Z: rows in 4 groups, each row roughly a mix of its group's directions
Z (131 x 10)
[[-30 -13  26   1  42 -29 -12   0   3  28]
 [-27  26 -31  28 -12 -25  26  16  18   8]
 [  6  -8   2 -40 -13  21 -37 -18   1  36]
 [  5  -1 -41  -1  32   3  13 -42 -19 -16]
 [ 16  16   8  19  46  -7   1 -27  11 -37]
 [ 17  -1  12  23 -37  31 -10 -20   6  38]
 [-31  11  34 -16 -10   3 -20 -19 -30  33]
 [-18  -6  19  30  32  11  44 -21 -13   1]
 [ 18  25   7  24  34 -24   1 -43  -9   6]
 [-22  -9 -43   9 -32  14  30  25   4   9]
 [-18  32   1  32 -22  30  12  22  -9  29]
 [ 33  -5  13 -29  21 -25   3  -6   9 -45]
 [-36 -23  24 -26  16 -34  -3   4  25  15]
 [ -4  18 -26  -3   0 -37 -18  18  26 -40]
 [-24 -33  14  42  -6  16   7   3 -23 -28]
 [ 28   1 -26 -47  -7 -29 -24  11  -5   4]
 [-12   2  11 -31   9  20  23  51 -21   1]
 [ 20   1 -11  19  -4  26   7   0 -28  54]
 [  4  32  -9 -10  -3 -38 -10 -38 -17 -28]
 [-21   8 -51 -13   3   0 -35   6 -27   7]
 [-33 -23  21 -11 -47  12  19 -16  12  10]
 [-10   9  -6  43   6 -22  16   4 -33 -36]
 [-30  16  -3   3  20  -5  13 -32 -25 -44]
 [  5  -5  43 -17 -29  11 -24  18  -7  34]
 [ 35   0   7 -17 -43  35  -9  14   0 -20]
 [  3 -38  -5  37  26 -13 -36 -12   4  10]
 [ -7 -13   7 -11  37  26 -17  25 -44   3]
 [-38  21 -27  37   2 -33  -3  -4   6 -12]
 [ -5 -16  -6   5   5 -35   4  46  37 -14]
 [ -8  -3 -12  24 -17  38  13  46  10  19]
 [-47  12 -41  -5   1 -18  -7  28   6  -8]
 [-20  -4  32 -51  -7 -21  26 -10  -7  -1]
 [  4 -20  43   8  29  26  16  -9 -32   9]
 [  3  44  -6  30  28   6   2  26  30   4]
 [-27 -15  18  17  -2  -5   6  47  27  26]
 [  2  36  14  30 -20  -5 -31  35   1  17]
 [ -8  23  30 -12  34 -35   5   9  -8  34]
 [-28   5   6  -8  15 -23  27 -48  14 -20]
 [ 28  21   5  16  17 -32  21 -22 -25 -31]
 [-11  33   8 -29  10 -20 -24 -18  37 -20]
 [  6   1 -12  57 -38  -6  10 -11  14  -1]
 [ -4  18  36  -5  50   6   1 -27 -12 -15]
 [ 22  -5  37  -8  41  28  12 -21 -12 -12]
 [-12  10   9  14  52 -20  -3 -39  -9   0]
 [ 29   6  18  23  -2   0 -41   8 -11 -42]
 [-15  11  -1 -31 -35 -33 -18 -13 -29  20]
 [-16  19  21 -14 -16   5 -19  18 -25  49]
 [ 34 -11 -21  38  22  11  27   6  21  17]
 [  1  29 -26 -10  -8  23  31  10  17 -42]
 [ 11 -14 -42  12   1  19 -47  -1 -21  -2]
 [  5  31  -7 -51  27 -22 -12   4 -16   4]
 [ -1 -20  -8   1  -4   2   4  11 -63 -26]
 [-14  16 -30  27  31 -34  -3  26  -9 -19]
 [  7 -13 -12  45  -7  48 -13  -9  14  -8]
 [ 26  17  19  -9  15 -28 -40 -33  -7 -13]
 [ -2   2 -17  25   3 -24   3 -33  40 -33]
 [-15  24   4 -36  38   7 -40   6  -4  -6]
 [-27 -29  -7  13  -9  29  -7 -17 -46  11]
 [ 28  48   0 -28   0   0  28 -15  -6 -21]
 [-23   3 -39 -11  22  -7   1  30   2 -41]
 [-35 -14 -20   7 -27  22  22  37   7  18]
 [-22  17   7   0  25 -30   7 -43  11 -30]
 [ -3  -4  -5  48  19   1  28  17  23  30]
 [ 15  15  11  13   7 -35 -47  21  25   9]
 [ 48 -32  20  -5  27 -24 -11   8   6  -7]
 [  1  28   1 -25  24  27  12  26  18  37]
 [ 10  18 -10   7  -6 -41  20  38  27  20]
 [-24  26   9 -30  21 -43 -20 -11  14  10]
 [ -3   2  -3  21 -27  -1 -39   4 -34 -38]
 [  2  21  -9 -12 -48 -11   6  27 -26 -27]
 [-30 -12 -16  28  -8  43   4  31 -15  12]
 [  5  -9  15 -20  12  48  25 -29 -16 -19]
 [  5   2  24 -16  -7  -1  11  10 -62  16]
 [-15   2  13   7 -38   9  23 -39  33  15]
 [-16  20   7  56  16   2  23 -23  12  -7]
 [-19  19  30  35  40 -23   2  -8  17  -4]
 [ -4  -5  15 -36  17  12 -15  52   9 -19]
 [-23  -4  25 -12 -23  39  -9   1 -24  37]
 [ 52  24  15  14  27  -5 -13 -21   9  14]
 [ 20   7  30  14  38 -25   6  22 -29  18]
 [-20   6 -17 -11  36  -4 -16  53   5  12]
 [ -5  -1   1 -20  22 -21 -42 -30  19 -30]
 [  6  -8  10 -18  14  16 -17  -3  62  14]
 [-31 -17  -6  18  53 -17  11  10  21  -3]
 [  5 -53   6  24  -3  16   6   1 -20 -34]
 [  2 -36  16  41  -7  23  14  19 -30  -7]
 [ 12  26 -16 -11 -39 -14 -18  -3  44   9]
 [  8 -10 -20 -13  15   2  -1 -29  46 -37]
 [-39 -27 -29  22 -24  12   9  22  -8 -21]
 [  6 -28   3  35  -9   7  -6 -29  46 -11]
 [  2  -8 -22  46  -3  13  26  -8 -28  30]
 [ -3  19   8  -3 -46  13   1 -33  15  36]
 [-16  46 -12  -8 -24  -3  35  -4  27  -8]
 [ 25 -29 -11  17 -50   9 -11  23 -13  11]
 [  0  17 -44  -3 -14 -41 -25 -16   7 -17]
 [ -5  -3 -22   1  -8 -45 -11  22  33  31]
 [-41 -15  34   6  27   2  -7   9   0  36]
 [ 25 -34   5  -1  10  -3   8  18  16  53]
 [ 57  21  18  14  -8 -24  -8  -4  16 -10]
 [ 57 -12  10   8 -13  21   1  24  23   4]
 [ 11  15   7  -6  11 -40  33  13 -23 -37]
 [-10 -14  -2   1  18 -36   9   8 -48 -31]
 [ 14 -19  12  20  16 -27  31  24   4 -41]
 [  3   8 -52 -25   0 -16  -7 -14 -23  29]
 [ 16  16  10   9 -20  16  31  40   3  37]
 [  0  42  14 -30  -4 -42   6  20  -3 -15]
 [ 35  35 -18   4   4  32  -1  21 -32   3]
 [-18  13  37  27  33  13  -1 -22  -7  30]
 [ -2 -31 -17  32 -18  29 -17 -10  37  -8]
 [ 11  33  40 -19  13 -22  28  -6  15  21]
 [ 19  -9  31   7  29 -32  24 -26  -7 -26]
 [ 41  10  25  22  30 -25   3  24  15  -8]
 [ 15  47   8  19 -11 -29  19 -31   5  12]
 [-25  53  -7  20 -28   5  12  16  -8 -14]
 [-42  26  -7 -15  -3 -24  -6 -27 -22 -28]
 [ 11  -7 -27   4 -10 -38 -21  12  47  -8]
 [ 10  11  21  42  37  27  13  -8  20 -12]
 [ 11   6   0 -10 -14  31  -2  10  12 -60]
 [  1 -19  -6  22 -28  36  24  11 -40   6]
 [-16  13  -5 -22  11 -10 -12 -50 -39   3]
 [  2 -19  26  -9  12  25 -33  -8  -7  47]
 [ -3  14  12 -34 -25  42   8  16  10  32]
 [ -4  -8  33  29   5 -13  36 -31  15 -24]
 [-11   4 -45  27  14   1  20  41  -9   2]
 [ 11 -40  19 -18  26 -14  14  -3 -36  23]
 [ 17   5  39 -39  -8  17  35 -13  10  -7]
 [-53  26  33   2  -3 -19 -11   0  -2 -15]
 [ 27  -2  13  46   3 -20  20 -25 -17 -24]
 [-11  26  22  -9 -13  12 -12  -3   3 -59]
 [ 46   1  23  23  13   0  -7 -11 -40  13]
 [ 29   2 -48  20  -9 -31   0  24 -11   1]]
the one row of each list that fits no group (the others fit one group, some only roughly)
    q373: [ 17  23   3 -20   1 -20  34  -9  49   9]
    q681: [ 21  39 -23   0   0 -20  19 -16 -19 -38]
    q583: [ -1   4 -12 -20  46 -12 -29  21  35   7]
    q823: [ 34 -50 -12  30   2  16   4  -1  12 -16]
    q37: [-36  22   4 -16  28  -1   7   8  38 -30]
    q785: [ 46   1  -1   3 -26   7  11   2   1  48]
    q142: [-15  15  39  -2 -14  -5  20  13   1  50]
    q998: [ -1 -27 -13 -16  -4 -28 -14 -33 -41 -17]
    q95: [ 20 -27  -7  18 -15  -6   2  31  50   4]
    q946: [ 17  29 -14  44   2  11  25   6   8 -34]
    q676: [ -2 -22  10   9  32  34  10 -33 -17 -32]
    q542: [ 24 -57 -10  18  18  20  13  -9   7  -5]
    q611: [-33  18  -6  24  26   2  30 -39  -3  13]
 : q95
    q419: [ -2 -23  -4  14  22 -24 -28  17 -46  19]
    q310: [-30  31 -43  -2  10 -12  -6 -34  10   4]
    q439: [ 16   7 -14  36   9 -33 -32 -33  -1  12]
    q736: [-32   5  23 -33  -5 -15  -1  13  -9  46]
    q170: [-17 -36 -10  10  -6  17 -25  23 -43 -12]
    q56: [ 17   1  44 -13  -3   1   0  -5 -27  46]
    q197: [ 14  27  -9 -15 -40  13 -11 -37 -18  22]
    q644: [ -1   4  14 -10 -13  12 -51   9  10  44]
    q995: [-42  -6  25  -8  16  -5  13   1  18  45]
    q863: [-19 -12 -29  44  -4  12 -11  36 -19   0]
    q192: [ 19 -46  -6   1  -2  19 -40 -21  16 -10]
    q47: [ 39 -13  26   3 -39 -25   1 -16  22  -4]
 : q995
    q528: [-14 -32  25  -6 -21  33  -4  -1  39  17]
    q76: [  1 -36  12 -40 -44   4 -12   3  -1 -11]
    q146: [ 24 -23  17  17  35   6 -36 -21  11 -22]
    q110: [-10  29  11  47   2 -13  18 -12   0  37]
    q923: [  9 -20  14  55   5 -23  -6 -23  20   5]
    q771: [ 17 -18  25 -26 -15  43 -20  23  13 -15]
    q788: [ 36 -11   5 -38  -5  19 -25 -27 -26   6]
    q970: [-37   2  -1   7  49 -17   2 -17   3 -30]
    q252: [-48   0 -25  -7 -32 -12  12  13 -16  24]
    q745: [ 16  40 -13 -11   9 -12  -9  45 -21 -21]
    q438: [ -2  13  34  -5  36   6 -40 -19   5  25]
 : q745
    q457: [ -9  38 -39  -4  27  -9  -7  26  24  -9]
    q782: [  9  19 -42  -9 -42  -5  16 -13 -15 -23]
    q674: [ -1 -12  21 -47  12 -32 -15  -1 -27  20]
    q561: [ 19  31 -13 -28 -25  39 -13   5  -8  24]
    q892: [ -8 -10  34 -18  -4   2 -17  49  -8  29]
    q465: [ 20   6  17 -34 -29  -8   2 -36  18  30]
    q790: [-16  32 -26  -9 -27 -10 -18 -34  26  18]
    q311: [ 26  -1  38  15  47   8 -13 -13  15  -7]
    q712: [  5  20  44  -3  -8 -21  20 -12 -21  39]
    q601: [-19  -4  32 -22  44  24  -2  23 -10 -17]
    q850: [ -7  -1   9  38  23 -23 -26   1  22  38]
    q340: [-26  35 -22  16  42   2  28   0   9   2]
    q810: [ -7  29   8   3 -15 -36  -5 -33 -32  25]
    q477: [  3  -3 -18 -11   2 -37  54 -18  16  -1]
 : q892
    q338: [ -6 -15  22  28  48 -13   5  16  26  19]
    q839: [ -9  20  17 -22   7  20  31   0   8  51]
    q985: [  5   0 -25 -10  38   6  -3 -33  -7 -44]
    q968: [ -5 -20 -52   5  -7   6  14  17 -33  23]
    q399: [-13  16  22 -15  -3  35  21  -6  25  42]
    q370: [  8 -12 -34   4 -27  14  39   2   6 -38]
    q96: [ 23 -39   8 -15  12  31  -7  19 -35 -16]
    q625: [ 36  10 -25 -30 -26  11  21  -1  29  18]
    q273: [ -1   4  25  43  23  11  -5  -2 -44  12]
    q796: [ -6   7  15  21  36 -17 -46 -21  19  -3]
    q289: [ 35  17 -19   8 -52  18  10   0 -12  12]
 : q625
    q30: [ -8   1  35 -34 -29  26  17  -4  10  31]
    q578: [ 28 -12  37  -4  27  -3  46   5  -4   7]
    q900: [-25   8 -27 -17  30  24  -6  14 -35  25]
    q131: [-19 -18 -14  -4  24  16  28 -26 -41  19]
    q32: [ 42 -24  14  31  -2 -10 -28  23 -16  -9]
    q750: [ 29   0 -26 -25  19  -5  -7 -26  -5 -45]
    q343: [ 10 -35   5   1 -16  39 -35  -5   2  31]
    q512: [-17  13  58 -13  13  -7  30 -11   8   2]
    q101: [  1 -26   3  23  47 -24   6   7  25  25]
    q34: [-46  29  -8  35  17  -7  19 -13  -3  12]
    q269: [ -9  23  45 -21   5 -16 -27 -21 -10 -24]
    q560: [-29  18 -43 -32  19  -2 -22  19   0  -2]
 : q512
    q761: [  6  12 -39 -33   6 -14 -11  45   7  -3]
    q547: [-17  24  30  -7  45 -23   7 -13 -26  -1]
    q380: [-23 -15   2 -53 -24  -9  -4 -29  -9 -14]
    q697: [ 12 -39 -28  -2 -36  13 -30  -4  21  -6]
    q5: [ -1 -25  28  16  36  30   8  28  24   2]
    q687: [-22  33 -37  -9   4 -26   6   4  39  -6]
    q15: [-15  34  -8 -25  -3  24  18  45  -6  18]
    q483: [-34 -12 -27  27 -15  30  27 -20 -15  -5]
    q696: [ 42 -39   2  18  -3  -6   6 -15   2  36]
    q581: [ 26 -23   6 -55 -17 -14   8  16   6   9]
    q119: [-55  12  -1 -11  10  12   8 -25  28 -15]
    q875: [-29 -32  -7  30 -24   2   3 -10  37 -19]
 : q696
    q220: [-51  -7  10  -2 -22   6   2  31   1  33]
    q150: [  5  27   7  36 -35 -11  -3 -19  38  -3]
    q143: [ 15 -27   6 -47  -9  22  35  -8  -3  14]
    q319: [ 11  21 -21 -14 -30  15   3 -46   8 -28]
    q475: [  6 -27  22  14  13 -17  40 -35 -23  -4]
    q683: [ 40   6 -18  -8 -20  17   3   4  11 -50]
    q428: [-19 -24   8 -33  38 -13  31   9  16  15]
    q906: [ 13  17  40 -18  12  50  -2 -10 -14   4]
    q530: [-11   0  31 -27 -24 -11  -4 -28  39 -22]
    q531: [-33  16 -22  12  45  11 -20  17 -14 -19]
    q960: [  6 -31 -16 -10  38  42  10 -10  -3 -23]
 : q428
    q679: [-30  48   0  -6  -7 -22   9  25   9  27]
    q746: [ 16 -19  17  -5  -5 -50 -19 -14  34  11]
    q540: [-53  -8 -27 -11 -11 -15   5  28 -20  -9]
    q969: [-9 10 16 40 -5 31 20  5  4 43]
    q193: [-12  17  -9  29 -22 -23  -8 -48  13 -20]
    q460: [-33  17   3   7 -24 -33   3  -2 -21  42]
    q476: [  3  18 -46  -5 -11 -31  12 -33 -21  -9]
    q26: [-26 -22 -17   7 -17 -15  16  41   9  36]
    q740: [ 28  -3 -26  50  -9 -16   3 -13 -26   8]
    q356: [-37 -23  -3  -8   3  11  -5 -22 -35  38]
    q655: [ 13   3   0  36 -24 -19  33  10  38 -15]
    q837: [ 26 -15 -20  -4 -28 -48   0  29   6  -2]
    q804: [-19  16  -4 -17  45   3 -30 -15 -33  11]
    q717: [-35   1 -11  -7  17  17  -2 -40  24  34]
    q845: [-28 -22   0 -34  17 -24  18 -22  -6 -35]
 : q746
